(in the rows, 128 means zero)
A single turn carries every row of the set below to another of its rows. Some are shown first; where does it send the rows asked next?
U: [108 147 122 160 140 140 118 122 119 100 135 107 127 102 126 130 119 140
 149 109 121 150 111 112 113 158 162 137 131]
D: [121 139 137 160 140 132 122 132 150 129 141 107 109  98 119 145 145 121
 132 153 145 146 127 143 122 155 140 119 137]
L: [126 117 117 155 141 154 114 135 128 105 123 136 119  82 148 137 143 123
 138 117 142 151 138 114 129 167 166 131 151]
X: [133 130 116 146 158 122 132 155 137 125 150 142 107 115 154 139 138 118
 103 123 122 162 131  96 131 156 127 121 142]
Y: [161 120 134  98 107 140 132 123 125  94  93 109 139 128 121 144 124 138
 126 110 130  75 114 133 145 146 144 120 131]
M: [ 67 112 149 130 166 128 129 131 117 109  91 132 118 135 125 110 118 129
 107 133 137 120 106 143 144 138 135 121 118]
Q: [139 132 115 127 123 156 117 151  98 131 122 164  98 122 147  90 119 127
 139 150 114 105  90 143 135 112 167 129 112]
G: [147 119 149 123 126 181 115 155 118 135 138 142 121 115 149 117 142 144
 106 135 102 100  74 112 137 118 133 147 144]
K: [141  96 116 138 118 171 145 162 157 100 131 130 112 149 133 101 115 128
 116 154 112  96  92 132 137 114 128 141 140]
N: [144 131 136 150 117 142 112 141 140 106 133 166 121 146 145  92 135 134
 125 165 107 105  81 137 128 119 138 138 149]
Z: [124 105 102 102 120 117 107 117 126 149 125 117 139 124 126 120 158  97
 109 144 105 124 148 121 143  95 138 150 112]
F: [136  98 102 152 105 104 121 135 131 133 111 111 144 106 102 130 151 101
 108 151 104  93 132 107 133 120 168 148 138]
R: [ 96 128 108 131 126 139 132 151 139  87 135 119 150 122 151 102 150 121
  93 114 114  89 144 114  90 128 118 104 132]
P: [ 87 129 133 103 166 138 138 130 123 101  88 139 121 109 134 106 116 129
 106 109 126 130  99 156 138 131 130 108 121]
E: [131 130 131 113  96 152 145 112 116  92  96 113 146 132 120 129 114 126
 120 128 140  64 116 124 123 147 150 131 128]
T: [ 97 112 116 136 133 129 111 163 152  88 132 115 143 145 127 111 159 127
  93 101 119  92 143 113 121 139 114 105 123]
J: [120 122 102 124 136 120 121 115 126 155 112 140 141 128 115 121 156 123
  91 114 129 109 158 122 141  82 149 112 142]
H: [118 129 121 120 113 131 105 134 139 123  99 122 122 122 129  97 141  96
 110 148  93 116 162  98 132  92 177 126 142]

R goes to M
D goes to G
Where do these go?
U goes to K
E goes to T
F goes to X
Z goes to L

A single turn carries every row of the set below to another of its rows. Some are shown first; where does it send the rows asked next?
gopab: [149 134 107 100 140 132 104 126 150 135 111 160 124 138 127 133]
Taka: [138  60 116 116 155 161 110 144 140 126  65 125 128 136  96  88]
gez: [135 107 114 118 149 145 112 127 147 116  81 124 130 142 136 178]
somav: [133 121 109  87 147 137 118 143 152 134 100 131 114 118 154  84]
Vunom: [103  74 113 172 132 147 112 152 154 144  88 123 137 149 123 131]
Tulon: [107 102 104 164 131 134 112 109 158 127  87 133 142 162 126  69]
Pon: [103 108 105 159 134 140 113 114 163 128  68 138 143 163 119  67]
noleb: [125  49 110 109 140 157 119 128 137 130  67 118 137 152 108  85]
Kebem: [131 131 111  81 126 138 118 116 156 139  75 167 135 160 129 130]
sivi: [143  51 113 120 151 154 108 140 133 126  83 116 130 137 102  89]
Vipo: [ 96  69 110 166 124 147 113 147 153 145  85 121 140 158 125 128]
Mavu: [122 124 111  79 142 144 127 140 156 137  76 137 118 128 152  83]
Mos: [103  78 115 174 137 152 110 159 158 144  76 130 135 148 117 132]
napen: [125 116 107  83 138 136 123 133 148 137 100 127 119 129 157  80]
lasul: [129 126 111  84 149 142 120 146 156 134  86 136 115 119 149  85]
sovum: [119 117 109  77 136 138 128 133 152 138  84 132 123 133 160  81]
Sira: [130 120 105  82 122 128 117 107 149 141  98 155 137 162 138 128]
vudu: [ 91  73 113 164 125 150 117 148 155 146  69 127 142 161 125 130]
fid: [144 137 113  91 141 141 109 129 157 135  82 169 127 143 121 132]
Gezu: [124 100 110 110 137 142 121 114 145 119  78 122 134 157 144 174]
Sopev: [130  55 113 109 147 163 117 137 139 127  53 125 134 146  99  86]
Ronu: [111 114 109 166 141 143 109 122 165 126  64 143 136 152 113  72]
Duzo: [133  45 109 116 140 152 114 130 130 128  85 112 133 147 108  85]
nipig: [121 112 105 173 143 141 104 126 163 125  82 138 135 145 112  72]
misop: [142 125 104  92 128 125 110 113 147 137 120 154 132 148 134 130]
pog: [130 108 116 113 147 149 115 126 149 120  65 129 132 147 134 178]
botim: [116 105 104 172 138 135 103 117 158 126  96 131 136 153 120  72]
Dal: [124 105 111 108 139 148 122 119 149 119  65 127 135 154 139 174]
pezot: [ 96  78 115 166 132 153 112 154 160 146  62 132 136 153 118 128]
rised: [132 101 110 116 143 141 117 118 144 120  91 118 132 147 142 178]

nipig goes to Pon
pog goes to Gezu
Where do these go?
Mavu goes to napen
Duzo goes to Taka
fid goes to Sira
Mos goes to vudu

A single turn carries every row of the set below to another of its rows. Some are shown first; where does it send the rows asked next?
lidif: [145  91 124 137 129 147 146 139 156 169 162 134 115 156 100 134 131 147
  85 113 134 101 134 112 140 109 135 152 122 125 114  98 142 114  98 118
 149 148 128 145  89 141]
mise: [114  92  88 156 137 131 115 147 126 119 121  89 128 150 112 131 155 147
 143 155 125 116 119 137 144 138 109 124 149 129  91 119 140 108 110 146
 149 152 154 120  83 140]
sobam: [108  99 134 142 135 136 137 134 120 101 143 102 121 126 129 126 134 135
 135 136 152 146 114 105 105 100 132  98 140 141 155 160 127 124 120 131
  97 104 147 149 137 132]
kup: [131 100 112 132 123 151 151 151 129 174 158 124  98 147 110 148 129 146
  94 115 128 117 130 112 157 138 139 146 130 117 127 117 176 122  93 132
 153 138 146 144  93 129]
zusal: [120 126 124  85 139 102 162 139 114 130 116 122 132 112 139 151 149 147
 127 143  99 146 123 147 115 150 121 140 150 121 142 133 139 169 134 104
 131 119 114 172 143 116]
koviz: [115 104  81  66 139 119 128 156 126 107 119  99 126 122 114 111 141 154
 118 112 159 129 112 139 122 108 130 106 132 150 118 120 116 131 131 128
 119 149 123 152 134 147]
lari: [114 122  99  79 146 115 163 144 103  99 139 109 127 133 133 117 142 147
 118 112 148 143 107 126 122 134 121 121 151 150 150 119 133 151 146 110
 117 135 115 160 143 122]
dafu: [125  68 140 132 153 115 127 149 138 152 123 116 117 120 116 152 133 146
 114 118 144 119 127 131 133 113 160  98 100 136 124 144 131 116  71 132
 126  92 127 143  97 140]
Num: [107 121 110 151 122 138 157 160 153 145 156 121 164 146 111 131 126 159
 137 138 114 106 141 124 136 148 114 128 126 123  84 120 141 136 113 151
 134 141 170 129  67 143]
Zud: [119 133  95  72 120 133 131 159 129 100 124  94 118 123 128 121 139 148
 128 107 157 124 112 134 132 122 126 104 132 149 140 125 140 134 144 140
 109 152 136 149 143 136]
nit: [115  71 115 148 158 100 133 141 155 148 151 126 133 127 103 162 123 122
 116 111 144 120 124 132 133 134 168 118 109 125 130 137 119 108  89 120
  94 106 126 128  90 143]
keba: [125 100 103 159 119 125 134 144 165 138 149 120 149 156 118 134 135 159
 116 144 137  98 137 131 131 132 112 150 122 130  72 108 122 112 106 133
 145 158 150 123  69 144]
Dor: [112 113 109 153 110 142 131 155 151 125 150 103 150 139 122 127 132 159
 162 140 113 120 143 126 122 145 113 107 150 118 106 123 134 133 122 168
 130 152 174 126  80 141]
Lote: [111 114 105  70 153 116 152 146 124 109 145 121 121 121 123 119 151 149
 120 121 137 131 112 130 110 127 124 137 144 135 154 108 120 148 154 110
 115 146 103 149 165 132]
baz: [108 129  82  81 132 124 140 161 148 103 151 104 132 118 124 118 129 143
 140 103 145 116 113 129 119 143 136 110 130 138 147 115 124 129 155 135
  94 155 135 129 145 138]
Dider: [105 117 118 123 121 103 145 148 152 125 103 129 131 103 148 158 140 136
 127 170  95 116 123 163 130 155 141 131 134 108 114 112 142 175 111 121
 116  89 135 148 128  96]
Zoda: [111 114 121 145 121 152 134 164 160 156 145 118 131 129 117 131 149 175
 134 155 112  89 140 137 128 148 108 141 111 117  98 118 140 118 107 159
 152 144 154 109  98 135]
seb: [109 108 113 124 116 107 154 143 165 124 125 132 151 110 148 132 119 149
 115 161  99 118 137 154  98 150 147 129 136 112 107 109 101 175 109 113
 101  87 137 136 119 108]
suzaz: [128 123 129  92 128 107 161 133 135 124 140 128 144 115 148 130 132 164
 119 139 106 141 134 132  81 145 128 147 145 128 143 126  94 166 139  96
 114 121 115 152 143 116]
Gub: [117 102  98 154 118 139 131 158 135 151 127 106 124 150 115 147 145 150
 116 154 134 106 126 136 156 151 111 147 128 132  84 129 155 112 100 144
 147 145 159 126  80 137]
zeg: [122 102 150 159 135 116 142 146 172 135 157 129 136 132 117 156 116 119
 130 102 132 108 123 120 136 130 156 105 103 128 149 129 139 119 108 133
  85 104 132 135 100 134]
Vono: [124  96 126 143 123 153 146 150 144 184 177 127 116 132 108 126 138 160
 112 126 106  91 133 119 122 137 132 137 109 111 123 106 141 121 104 138
 162 141 144 117  98 131]
Murut: [104 114 120 110 133 105 163 145 139 137 105 127 134 107 141 160 153 144
 124 167  89 134 127 153 126 150 127 145 136 114 121 116 152 175 115 116
 113  97 118 163 135 106]
lemup: [124 122 120 111 143 102 175 132 102 111 132 118 146 148 138 126 139 145
 107 128 111 141 106 134 107 156 123 141 158 149 131 122 109 166 138  84
 115 110 114 160 127 110]
Dod: [112  77 118 121 146 115 124 127 136 113 138 113 122 106 123 143 139 143
 141 144 160 154 126 116 100  78 141 105 134 124 143 160 112 125 112 125
 115 116 133 151 129 143]
vaf: [149  92 127 152 111 140 136 138 156 172 157 134 126 160 106 136 135 143
  99 121 127 100 131 122 130 110 128 149 120 123 108 104 139 115 104 118
 157 162 133 139  81 142]
Finaz: [122 109 112 138 129 100 178 133 123 112 118 117 155 150 144 129 129 145
  99 154 112 136 116 139 112 153 133 140 142 151 112 108 108 166 111  90
  97  83 126 152 106 106]
lib: [127  99 123 146 129 145 167 151 130 175 166 132 138 152  97 124 120 146
 112 109 106 112 134 116 129 132 128 120 126 120 102 111 152 139 101 134
 153 141 148 142  66 142]
nefem: [129 100 124 127 131 161 153 149 155 178 185 136 108 129 107 130 128 162
 100 114 113 101 140 110 123 135 145 138 116 110 135  99 144 123 100 138
 150 134 142 124 105 131]
Duv: [122 111 100  67 138 118 154 138 124 107 145 116 134 122 132 111 136 158
 117 119 147 138 122 124  98 118 122 134 149 139 148 116 106 152 147 109
 111 145 111 152 148 134]
vav: [120 100  89 165 124 129 123 141 154 119 152 100 150 157 112 118 136 152
 143 143 128 111 128 127 118 138 115 130 150 129  96 109 106 110 122 141
 127 163 154 112  79 146]
zom: [125 113 127  98 155 104 149 132 121 125 118 123 128 132 128 131 161 145
 107 145 110 123 106 148 111 136 119 160 144 131 131 109 111 150 141  82
 128 119  92 158 148 114]
mopa: [129 101 121 133 132 149 175 149 133 168 173 134 130 151  98 125 118 149
 101 104 118 114 133 107 137 129 139 123 128 124 112 103 150 138  97 126
 148 132 149 148  70 137]
bak: [112 100 110 141 118 153 111 161 154 138 127  98 127 122 114 127 155 167
 154 160 114 107 134 141 125 129 103 120 137 112 101 123 137 119 119 166
 145 155 152 121 103 143]
dez: [132  97 112 147 110 144 146 145 125 181 151 118 108 150 111 149 134 139
 101 127 120 116 129 121 146 146 133 145 126 122 123 125 172 120 100 134
 156 146 150 135  84 127]
Funu: [120 109 117 146 126 101 156 138 141 106 110 121 153 141 147 126 125 137
  99 156 111 116 112 156 122 145 142 125 140 139  96 106 107 167 101  93
 106  82 136 145 104 106]
vuvuv: [107 113  98  62 150 112 161 143 109 106 141 118 134 119 132 125 138 148
 128 112 138 153 119 126 121 132 125 116 148 132 148 121 137 160 145 118
 124 138 121 164 139 127]
Deg: [ 95  86 108 133 174 102 141 126 133 106 151 122 132 112 103 147 143 118
 156 133 140 149 112 115 116  93 141  99 133 115 139 147 130 125 122 123
 113 119 132 153 122 142]
tode: [119 113 123 113 118 102 167 134 163 126 132 133 157 111 156 143 130 168
 121 163 100 136 146 141  93 150 133 143 130 123 119 108 103 178 116 111
 110  97 126 145 123 105]
gadus: [120 109 123 131 146 103 152 139 139 116 102 122 127 135 134 141 166 143
 101 166 107 110 105 155 126 138 123 160 127 140 112  96 120 150 118  91
 117  95  96 149 138 105]
Bise: [122  93 166 139 129 141 134 163 158 154 124 117 126 125 111 145 124 137
 121 118 132 106 133 128 128 110 147 102 108 138 138 148 138 126  95 143
  90  90 130 145 111 141]
Fitez: [ 98 103 126 150 166 122 138 130 139  99 157 115 129 124 108 129 145 119
 149 133 140 126 106 111 111 102 135 106 130 129 157 144 120 117 136 125
  96 113 131 136 145 133]
rebi: [105 110  67  69 156 109 144 150 127  97 146 107 138 122 117 116 134 146
 131  99 152 129 105 133 121 137 140 101 132 141 121 113 116 134 134 127
 116 150 131 136 121 139]
lol: [116 106 120 139 132 107 136 144 151 119  94 119 131 132 135 140 150 124
  98 172 105 102 109 165 130 138 136 150 136 130 103 107 122 152 114  94
 108  93 115 143 131 107]

sobam goes to Dod
Finaz goes to tode
Where do these go?
Dider goes to lol
lib goes to Vono
Dor goes to bak
koviz goes to rebi
vuvuv goes to Lote
Bise goes to dafu
suzaz goes to zusal
Num goes to Zoda
lidif goes to mopa

A single turn carries every row of the set below to another of its rows. Some are shown first; where does it send the rows asked next?
Fafu: [120  99 156 132 140 133 111 115 114 118 153 122 150 116 129 118 123 126
 124 151 123 132 158 108  85  96 130 112 103 146 138 137 146 133 146 166
 133 130  94 156 123 112 105 126 133]
sot: [160  97 125 106 142 156 160 121 154 131 159 122 163 129 109 152 133 172
  91 157 106 117 133 127 160  75 110 143 159 128 112 164 123 114 129 126
 138 132 110 126 129 109 171  91 125]
fosu: [129 103 138 128 153 169 152 103 134 112 151 138 129 135 108 165 139 180
 120 159 101 113 153 107 156  75 120 103 124 123  97 165 117 106 126 147
 132 141 112 138 116 111 136 100 132]
punut: [157 116 117 104  85 123 117 113 162 107 138 144 124 139 110 123 119 126
 118 145 111 123 110 118 150 141 136 101 155 108 140 134 114 133 147 158
 102 111 121 134 131  72 146 132 134]
mogem: [157 125 152 143 148 108 110 122 142 123 169 132 117 132 127 134 110 101
 111 144 123 128 154 129 115 120 148 164 123 136 164 133 156 145 151 163
 137 137 126 174 127 138 124 118 141]
zulem: [172 118 122 124 102 121 130 132 171 117 138 135 138 166 115 127 127 133
 141 139 121 154 119 144 141  97 154 128 132  91 104 144 102 123 159 151
 107 119 125  98 135 114 139 150 121]
Sagaz: [139 116  98 102 108 100 110 133 156 108 105 155 130 141 102 139 129 156
 123 135  93 138 140 151 134 133 125  97 151 120 130 146 130 126 122 137
 116 120 135 113 125 108 117 160 124]
kul: [126 100 130 141 119 123 109 132 121 140 173 128 155 107 107 100 125 121
 109 158 129 151 161 124  79 114 135 164 128 144 154 141 131 106 143 131
 111 132 100 151 131 122 138 112 148]
fuzag: [148 111 153 152 138 118 129 134 136 122 166 124 133 130 111 109 113 141
 113 128 139 163 156 126 103  77 166 162 129  94 138 128 115 138 159 133
 139 157 107 143 154 110 113 140 145]
Fosi: [151 103 127 136 122 168 155 110 120 127 136 143 128 140  84 171 116 166
 117 156 118  97 160  83 138 110 124 142 143 121 110 144 113 101 132 133
 120 133 114 158 112  98 187 116 120]
Romu: [122 117 139 125 124 131 128 157 159 111 156 128 113 121 113 105 112 139
 111 167 129 148 166 154 102 129 134 125 130 126 120 169 131 129 157 144
 173 119 112 148 151 120  89 113 105]
tasab: [173 131 151 145 160 145 173 137 128 120 153 120 127 133 121 143 110 176
 122 172 118 105 165 128 138 117 125 120 158 127 112 137 114  86 127 144
 150 137 118 147  90 117 166 120 154]
Nog: [165 129 119 110 102 110 126 103 185 145 148  95  90 141 108 145 114 155
 128 135  97 145 143 119 154 149 145 106 132 102 129 145 117 111 149 152
 113 127 134 132 140 113 139 143 129]
pafe: [121 124 132 133 143 168 170 143 168 134 154 119  93 118 116 155 128 161
  96 152 124 132 194 143 103  98 110 130 145 131 118 150 110 139 131 135
 138 132 105 152 135 118 132 103 100]
foral: [174 118 131 149 154 156 162 148 138 130 147 119 138 138 112 165 135 167
 123 149 133 135 159  96 126  75 130 163 135 129 114 135  93 120 123 140
 110 132 113 109 136 111 161 139 127]
Fubep: [131  93 142 139 135 116 102 119 123 127 142 151 143 116 106 119 110 153
  92 137 113 143 174 146  96 111 113 136 132 128 138 146 144 136 150 115
 138 154 149 150 138 118  88 138 142]
sevu: [139 108 124 121 126 157 147 112 166 127 121 101 112 155 146 170 125 162
 107 113  88 120 160 153 129 128 112 148 111 142 150 129  74 109 157 112
 140 157 100 137 125 110 157 127 131]
kon: [158 101 149 138 112 133 127 109 113 116 163 131 140 105 108 120 113 133
 102 140 131 126 159 101 100 102 150 139 129 125 156 133 147 131 173 130
 144 132 133 164 115  88 103 110 149]
goki: [125 128 114 108 120 148 121  96 169 104 143 144 126 139 111 144 142 143
 116 132 107 143 132 114 140 142 156  83 121 110 125 140 121 122 146 170
 105 125 107 143 146 101 112 168 123]
Zoga: [138 126 105  98  94 134 137 103 167 108 141 119 127 137  81 133 151 141
 103 140 116 154 127 139 146 129 181 131 168 114 139 125 126 108 151 143
 106 117 127 127 127 110 114 157 118]
nepez: [152 122 128 116 141  88 147  98 152 118 133 113 124 156 139 127 126 148
 115 159  81 123 132 148 140 119 148 178 125 132 180 126 102  79 144 124
 153 118 118 126 131 108 139 116 123]
gilir: [138 104 116 130 140 108 134 106 165  83 112 113 113 161 143 143 139 133
 123 141  86 109 118 146 118 144 148 160 118 135 174 138  97 127 145 119
 155 113 119 114 130 116 123 117 134]
Fof: [129 112 169 144 127 142 137 128 134 101 137 130 117 112 133 145 116 162
 121 157  83 115 154 153 117 143 146 176 110 139 131 138  90  99 167  93
 162 144 111 128 123 124 107 127 157]
megit: [134 135  90 115 125 138 153 137 181  99 140 136 106 146 126 151 145 139
 133 150 121 137 156 149 109 133 118 120 159 126 127 170 110 126 131 172
 141  92 115 124 145 122 123 117  97]
ked: [147 125 149 128 130 111 150 125 162 132 145 137 117 118 121 136 126 152
 114 164  72 124 165 149 160 130 147 187 111 146 150 123 103  81 164  99
 145 133 109 136 133 114 131 133 154]
Gobep: [146 115 117 125 155 148 146 124 126 128 115 153 140 135 110 178 124 187
  88 140 104 109 167 132 111  94 102 133 148 128 117 143 128 119 104 119
 120 147 131 142 116 114 146 133 103]
ruzo: [148 116 129 120 138 136 158  98 171 148 144 118 132 152 147 141 124 134
 110 131  80 123 163 160 146 126 116 178 129 149 162 112  91  84 170 123
 128 129 114 141 127 107 156 140 136]

Nog goes to tasab
fuzag goes to zulem
kul goes to Zoga
Where do these go?
ruzo goes to ked
Romu goes to megit
goki goes to fosu
sevu goes to Fof
kon goes to punut
Gobep goes to Fubep

